Here are some points:
   1.77   0.70   0.98   0.20   1.88   0.82  -0.61  -0.02  -0.92  -0.12  -0.67  -1.22  -0.83  -0.55  -1.16  -1.67  -0.13  -0.84  -0.37  -0.57
  -1.23   2.13   1.91   1.84   1.00   0.42  -1.35  -0.18  -0.53  -0.72  -0.90  -1.75  -2.35  -1.65  -1.30  -1.04  -1.25  -2.00   0.51  -0.17
   0.74  -0.02   0.76   0.31  -0.55  -0.83  -1.68  -0.70  -1.43  -1.31  -0.99  -0.30   0.39   1.09   0.01   0.98   0.13  -0.21  -1.33  -0.62
   1.58   0.64   0.11  -0.49  -1.07  -2.26  -0.24   0.93   0.61   1.72   1.14   0.62  -0.56  -0.10  -0.74   0.57   0.26   1.31   0.66  -0.29
  -1.10  -2.00   0.70   3.41   3.64   5.99  -1.90  -1.02   1.65   1.09   0.57   2.40  -3.41  -1.59  -2.01  -1.82  -2.11   3.83  -1.93  -2.30
   2.04   2.19   1.81   1.46   0.98   0.73  -1.02   0.20  -0.82  -0.24  -0.84  -1.60  -1.20  -0.71  -1.23  -1.55  -1.47  -1.93   0.18   0.06
   1.06   0.35  -0.11  -0.68  -0.91  -1.47  -0.27  -0.23  -0.28   0.14  -0.60  -0.93   1.40   1.01  -0.16  -0.58  -0.94  -0.15   0.07   0.10
  -0.13   0.43  -0.28  -0.42  -1.16   0.66   2.01   0.48  -0.42  -0.92   1.03   0.18   0.18   0.14  -0.51   0.22  -0.39  -1.06   0.35  -0.26
   0.44  -0.22  -0.74   0.24  -0.12   0.04  -0.62  -0.14  -1.13  -1.57  -1.33  -1.53   0.94   0.43  -0.23  -0.11  -0.42  -1.34   0.10  -1.07
   1.01   0.27  -0.14  -0.68   0.29   0.17  -0.37  -0.34   0.53   0.77   0.28  -0.65  -0.61  -0.11  -0.62  -0.97  -0.97  -1.55  -1.25  -0.93
   0.71   0.00  -0.18  -0.96  -1.70  -0.45  -0.18   0.77  -0.11  -0.52  -0.90  -1.80   1.45   0.39   0.95   0.66   0.50   0.17  -0.55  -0.65
   0.99   0.99   0.86   0.13  -0.53  -1.01  -1.43  -0.37  -0.24  -0.50  -0.87  -1.07   0.28  -0.71  -0.64  -1.06  -0.66  -0.95   0.40  -0.72
   0.59   0.11  -0.13  -0.77  -1.54  -2.33  -0.86  -1.33  -0.74   0.44   0.77  -0.03   0.80   0.01  -0.19  -0.05  -0.47  -0.76  -0.63  -0.90
  -1.17  -1.58  -1.20  -0.39  -0.68  -1.93  -1.00   0.34   0.22  -0.34   0.75   0.12   0.20   0.52   1.00   0.63   0.67   0.37  -3.01   0.21
   0.77   0.91   0.14   0.66   1.73   2.80   0.81  -0.48  -0.88  -1.17  -1.98   0.14  -0.89  -1.41  -0.49  -0.18   0.14  -0.24  -0.92   0.39
   0.67   0.04   0.21  -0.21  -0.43  -1.46  -0.44   0.03  -0.22  -0.84  -1.49  -0.44   0.47   0.27   0.23   0.56   0.30   0.65  -1.72   0.55
   0.40  -0.50  -0.07  -0.44  -1.05  -1.60   0.05  -0.07   0.37  -0.34  -0.98  -0.31   1.75   0.93   0.65  -0.14  -0.55  -0.50   0.61   0.91
  -1.21   0.73   1.20   0.51   0.13   2.36   1.14   1.04   0.31  -0.15  -0.58  -1.30   0.35  -0.43  -0.09  -0.11  -0.01  -0.05  -1.11  -1.33
  -0.20  -0.99  -1.50  -1.72  -1.48  -2.70  -2.38  -1.39   2.11   1.41   0.95   0.17   0.02  -0.31   0.87   0.83   0.78   1.50   0.44  -0.37
   0.20  -0.73  -0.48  -1.17  -1.65   1.48   1.81   1.27   0.52  -0.07  -0.30   0.64   0.82   1.04   1.79   1.29   1.32   0.62   1.25   0.07
   0.29   0.74   0.15  -0.10  -0.34  -0.72  -1.54  -0.81  -1.45  -1.03  -0.09  -0.87  -1.02   0.68   0.24   0.00   0.28  -0.17   0.99   0.05
  -0.31  -1.01   0.07  -0.69  -0.36  -0.77   2.20   0.31  -0.32  -0.32  -0.38  -0.15   1.89   1.44   0.51   0.87   0.21   1.72   0.27   1.66
   0.40   0.04  -0.03   0.44  -0.19   3.08   1.21   0.85  -0.22  -0.04   0.03   1.58   1.05   0.23   1.16   0.85   0.41  -0.36   1.36   1.78
Here are 10 more points, each followed by its number:
   1.07   0.46  -0.32  -0.59  -0.84  -0.92   0.46  -0.06  -0.87   0.00  -0.20  -0.81   1.78   0.73   1.18   0.85   0.29   0.17   0.54   0.15 0
   1.51   1.26   0.64   1.01   3.08   2.27   0.09   0.02  -0.61  -1.36   0.23  -0.21  -1.41  -1.75  -0.57  -0.65  -1.02  -1.59  -2.14  -1.66 1
   0.92   0.92   0.65   0.12   2.89   2.52   1.59   0.19   0.12  -0.45  -0.80  -1.00   0.56  -0.02  -0.77  -1.12  -1.03  -0.58   0.80  -0.40 2
   0.10  -0.85   0.29   0.64  -0.36  -1.39   0.99  -0.09  -0.69  -0.72  -1.47   0.03   1.82   0.29   0.37   0.94   0.15   0.46  -1.55   0.48 3
   0.15   0.63  -0.11  -0.65  -0.99  -0.77   0.62  -0.50   0.42   0.72  -0.15  -1.04   1.03   0.51   0.89   1.09   0.69  -0.12  -0.60  -0.90 4
   0.72   0.25  -0.22  -0.04  -0.69   0.03   2.31   1.01   0.87   1.64   2.39   1.67  -0.38  -0.92  -1.41  -1.36  -0.78  -0.35   0.67  -0.04 5
   1.00   1.05   0.59   0.06   0.42   0.95   1.48  -0.35  -1.18  -1.29  -0.98  -0.45  -0.82  -0.99  -0.59   0.56  -0.08  -0.22  -1.39   0.12 6
   0.71  -0.25  -0.46  -0.47  -1.23  -2.14  -0.02  -0.71   0.81   0.38   0.72   0.27   0.53   0.79   0.09  -0.25   0.40  -0.71   0.81   0.15 7
   0.23   0.66   0.25   1.00   1.42   0.22  -0.29  -0.44  -0.22  -0.85  -1.43  -1.32   1.35   0.27  -0.14  -0.02  -0.09  -0.57   0.07  -0.87 8
  -1.04  -0.58  -0.14  -0.11   0.10  -1.20   0.02   0.41   0.00   0.58   0.30  -0.05   1.34   0.16  -0.56  -0.65   0.85   0.24  -1.93  -1.11 9
Which three of these numbered points are nearest to each point below, looking only along the 5 directions in which the first points spread most? Their numbers follow each, nearest first.
   0.70  -0.28  -0.44   0.01  -0.20  -1.33  -0.27  -0.67  -1.03  -1.57  -1.06  -0.29   1.10   0.46   0.33   0.60   0.28  -0.24  -0.98  -0.24 > 3 0 8
  -4.14  -3.13  -3.79  -0.64   1.19   0.75   1.23   0.86   2.73   2.62   3.57   2.43  -2.22   1.30   1.40   0.81   0.63  -0.33   2.16   1.07 > 5 9 4
   1.34   0.68  -0.04  -0.29   0.91   2.21   3.40   1.53   0.69  -0.05  -0.21  -0.81   0.09  -0.60  -0.48  -1.18  -1.05  -0.44   1.39   0.10 > 2 6 5
   0.03   0.07   0.69   0.36   2.26   2.05   0.86   0.39  -0.24  -0.81  -1.11  -1.80   1.49   0.54   0.58  -0.11  -0.79  -0.78  -0.39  -0.89 > 6 8 2
   0.52   0.88   1.36   0.55   0.32   2.11   0.42  -0.70  -1.37  -0.78   1.13   0.80  -2.68  -0.97  -1.47  -0.31  -0.29  -0.95  -2.71  -0.77 > 1 6 2
  -1.02  -0.48  -0.78  -0.76   2.84   4.63  -4.59   2.35   2.37   1.79   1.38   6.83  -5.32  -3.15  -2.66  -1.69   3.15   6.73   0.94   0.54 > 5 2 1
   0.07  -0.24   1.40   3.03   1.88   4.43   0.45  -1.09   0.39   1.24   2.51   1.76  -3.01  -2.64  -2.16  -2.36  -1.66  -1.69  -1.06  -1.51 > 1 2 5
  -1.78   0.36   0.19   1.31   0.82   0.86   1.81   0.80  -0.09  -0.46  -0.18  -0.46   0.59   0.85   0.42  -0.20  -0.10  -0.73  -1.13  -1.37 > 6 8 9
  -2.68  -0.91  -0.50   5.94   5.22   5.05   0.45  -1.09  -1.84  -2.53   1.74   0.94  -4.92  -5.15  -1.87  -1.34  -0.59  -0.72   2.59   2.60 > 1 2 6
   1.47   1.06   0.36   0.56   0.60  -0.12  -1.13  -1.35  -1.41  -1.22  -0.91  -1.13   1.04   0.21   0.82   0.21   0.26  -0.35   0.97  -0.43 > 8 6 0
   1.33   0.83   0.62   0.38   1.74   1.36   0.60  -0.40  -0.44   0.18   0.29  -0.77   0.29  -0.80  -1.38   0.26   1.11   0.42  -0.62   0.78 > 6 8 2
  -1.55  -2.05  -2.46  -1.35   3.07   3.44  -3.98   0.67   1.10   3.94   3.44   5.77  -3.71  -2.67   0.95   1.18   2.56   5.09   2.08   1.98 > 5 7 9
   1.18   0.28   0.03  -0.07   0.62   1.08   1.14   0.02  -0.87  -0.25  -0.40  -0.38  -1.04  -0.98  -0.89   0.51   0.46   0.01  -0.85  -0.71 > 6 8 2
   0.38   0.89   0.71   0.77   0.62   2.02   0.71   0.06   0.36  -0.34  -1.00  -1.92  -0.19  -0.46  -1.43  -1.59  -1.11  -0.49   1.00   1.42 > 2 6 8
   0.44   0.89   0.42   0.27  -0.38  -0.80  -1.38  -0.13  -0.39  -1.12  -0.68  -0.61   0.94   0.07  -0.24  -0.97  -0.74  -0.86   0.27  -0.66 > 8 6 4
  -1.65   0.34  -0.23  -1.02  -1.84   0.46   0.95   0.98   0.67   0.26  -0.07  -0.86   0.59   1.16   1.15   0.38   0.06  -0.22   0.49   1.00 > 4 0 7
  -0.25  -0.79  -0.65   0.62   1.26   7.45   0.51  -1.36  -0.68  -0.93   2.25   4.92   0.36   1.17   2.02   1.75   2.36   2.07  -0.77  -1.23 > 2 6 5
  -1.73  -1.71  -2.37  -2.33  -3.04  -0.13  -1.27   2.98   2.11   1.96   3.37   2.59  -0.46  -0.98  -0.79   0.47  -0.21   1.58   1.37   0.72 > 5 7 4
  -4.18  -0.35   0.11   0.39   0.55  -0.21   1.08   0.73   1.06   0.72   0.29   2.33  -0.31   0.41   0.15   0.65   0.61   1.30   3.29   2.47 > 5 0 7
   0.46  -0.05  -0.49  -0.43   1.15   0.78   0.89  -0.01   0.61   0.96   0.20   2.00  -1.11  -1.78  -1.80  -1.35  -1.92   0.54  -0.18  -1.20 > 5 2 6
  -2.82  -3.40   0.45   0.76   1.81   0.56  -0.48   1.28   1.44   1.35   0.72   3.33  -1.26  -1.19   1.51   1.17   1.47   0.58   2.01   1.74 > 5 9 4
  -0.29  -0.40  -0.35  -0.76  -1.18  -1.77  -0.25   1.37   0.38  -0.25  -0.53  -0.56   0.17   0.74   0.49  -0.23  -0.27  -1.29   0.45  -0.65 > 4 7 0
   0.12  -0.62  -1.11  -0.30  -0.84  -1.17   0.06   0.70   0.12  -0.31  -0.89  -1.24   0.41   0.68   1.64   1.12   0.89   0.03   0.66   0.95 > 0 4 3
   0.00   0.32   0.03   0.49   0.51  -0.13   2.10   0.65   1.11   0.68   0.01  -0.80  -0.70   0.03  -0.24  -0.63  -0.22  -0.41   1.58   1.20 > 5 6 2
   0.59  -0.10  -0.24  -0.89  -1.81  -2.04  -0.68  -0.88   1.84   1.19   1.13   0.08  -0.36   0.12   0.03   0.12  -0.10  -0.86   0.70   0.04 > 7 4 0
   0.43   0.28  -0.57  -0.98  -1.83  -1.91  -0.69  -2.08   0.22   0.55   0.69   0.03   0.14   0.87   0.34  -0.26  -0.36  -0.69   0.43  -0.43 > 7 4 0
   0.29   0.09  -0.38  -1.20  -0.61   1.01   0.35   0.77  -0.24  -0.84  -0.87  -0.60   1.66   1.33   0.83   0.38  -0.39  -0.14   2.04   0.59 > 0 4 3
   0.52   0.48  -0.24  -0.26  -0.62  -1.27  -0.45  -1.61   0.99   0.71   0.17   0.15   0.37   0.30  -0.40   0.28  -0.35  -1.17   0.93   0.18 > 7 4 0
   0.53   1.12   0.48  -0.22  -1.09  -1.70  -0.11  -1.45   0.50   0.65   0.38  -0.77  -0.64   0.46   0.28  -0.33  -0.83  -0.61   1.22   0.04 > 7 4 0
   0.50   1.14   0.33   0.35  -0.06  -1.36  -1.68   0.11  -0.82  -0.91  -0.75  -1.02  -0.15   0.42   0.81  -0.04  -0.22  -0.84   0.53  -0.46 > 8 0 6
   0.16  -0.75   0.27   0.19  -0.09  -0.62   0.52   0.12  -0.79  -1.24  -0.97  -0.71   0.59   0.14   0.30   0.94   0.26  -0.08  -1.65  -0.22 > 3 8 9
   1.21   0.60   0.15   0.11  -0.14  -0.94  -1.31  -0.06  -0.75   0.16  -0.49  -1.17   0.95   0.17  -0.67  -1.26  -1.81  -0.53  -0.24  -0.28 > 8 6 7
  -0.34   0.15  -0.31  -0.32  -0.40  -1.67   0.62   1.01   0.16  -0.55  -0.85  -0.44   0.79   1.15   0.76   0.15   0.10   0.61   0.21   0.82 > 0 4 3
  -1.36  -1.78   0.16  -0.68  -1.07  -0.06  -1.44   1.02   0.33  -0.07  -1.00  -0.35   0.34   0.14  -0.65  -0.75  -0.69   0.11  -0.43  -0.47 > 9 4 3
   0.35   1.04   2.91   2.56   1.74   1.61   0.26  -0.10   0.49  -0.09  -0.19   3.80  -1.39  -2.01   0.78   0.62   1.23   1.54  -0.26   1.05 > 2 6 8
  -1.25  -0.68  -1.06  -0.33   0.79   0.52  -2.08  -0.99   1.05   0.74  -0.11   3.73  -2.70  -1.73  -2.34   1.78   2.82   2.79  -1.05   1.70 > 9 7 5
   1.01   0.99   0.94   0.17  -0.30   0.68   0.34  -1.30  -1.06  -0.62  -0.34  -1.17   0.45   1.57   0.78   1.20   0.85   0.26   1.96   1.05 > 0 8 6
  -0.11  -0.02  -0.63  -0.75  -0.20  -0.21   0.45   2.07   0.93   0.48  -0.26  -0.09   1.22   0.14  -0.34  -0.58   1.15   1.14   0.00   0.02 > 4 0 9
  -0.73  -1.37  -1.58  -0.72  -1.17  -2.37   1.72   0.26   0.42   0.37   0.95  -0.17   1.50   0.58   0.95   0.29  -0.11   1.10  -1.03   1.46 > 4 0 7
   0.50   1.56   1.12   0.69   0.09  -0.68  -1.25   0.11  -0.62  -0.39  -0.99  -1.13  -0.12  -0.45  -0.10  -0.12  -0.40  -0.94  -0.40   0.54 > 8 6 0
  -0.32  -0.19   0.63   1.94   1.82   1.57   1.32  -0.33  -0.51   0.08  -0.46  -0.71   1.11   0.49  -0.33  -0.47  -0.44  -0.53   0.34  -0.57 > 6 2 8
